In the data rows, zero lies at 4.5, halfway between 4 and 5.
Some points, one per row:
c(4, 6, 5, 6, 1, 3, 5, 3)
c(4, 4, 3, 5, 5, 3, 4, 7)
c(4, 4, 4, 4, 7, 4, 4, 5)
c(5, 3, 4, 2, 3, 4, 5, 4)
c(4, 7, 5, 5, 5, 2, 6, 7)
c(5, 5, 3, 5, 2, 4, 5, 3)
c(6, 3, 6, 6, 5, 9, 3, 3)
c(4, 5, 4, 3, 8, 2, 6, 6)
c(4, 6, 4, 5, 0, 4, 6, 1)
c(5, 1, 6, 1, 9, 0, 4, 9)
c(4, 5, 6, 8, 6, 9, 3, 4)
c(5, 5, 4, 5, 2, 5, 8, 5)
c(5, 4, 4, 3, 7, 2, 5, 6)
c(5, 4, 6, 3, 8, 2, 6, 5)
Then 16 other points, each followed by its number:
c(5, 3, 6, 6, 3, 8, 3, 5) 0
c(1, 4, 3, 6, 4, 7, 3, 6) 1
c(3, 4, 5, 3, 5, 6, 4, 4) 2
c(6, 4, 6, 6, 4, 2, 5, 4) 3
c(6, 5, 4, 4, 4, 3, 4, 6) 4
c(6, 4, 3, 2, 7, 3, 5, 5) 5
c(6, 1, 4, 4, 2, 9, 4, 1) 6
c(5, 5, 4, 5, 0, 6, 5, 1) 7
c(5, 5, 3, 7, 7, 5, 4, 7) 8
c(3, 5, 5, 6, 8, 7, 3, 6) 9
c(6, 4, 6, 3, 7, 5, 4, 5) 10
c(5, 7, 4, 5, 5, 5, 5, 2) 11
c(5, 2, 6, 0, 7, 3, 3, 7) 12
c(5, 7, 3, 7, 8, 7, 2, 6) 13
c(4, 6, 3, 5, 5, 1, 6, 5) 14
c(1, 6, 5, 6, 1, 9, 4, 2) 15
Which of these numbered points is nearest to each point below, looking only along the 3 directions in which the first points spread most? Its number follows each.
c(5, 6, 1, 5, 5, 1, 4, 7) > 14
c(5, 7, 4, 4, 0, 7, 6, 0) > 7
c(4, 1, 4, 2, 8, 4, 4, 5) > 12
c(6, 4, 6, 7, 4, 9, 1, 3) > 0
c(6, 3, 8, 5, 3, 9, 1, 5) > 0
c(3, 4, 5, 1, 6, 3, 6, 7) > 5
c(3, 4, 5, 5, 3, 6, 5, 4) > 11
c(6, 3, 4, 3, 9, 2, 5, 7) > 12
c(5, 5, 6, 4, 1, 6, 5, 2) > 7
c(3, 5, 3, 7, 1, 2, 5, 3) > 11
c(3, 4, 3, 2, 8, 2, 5, 3) > 5
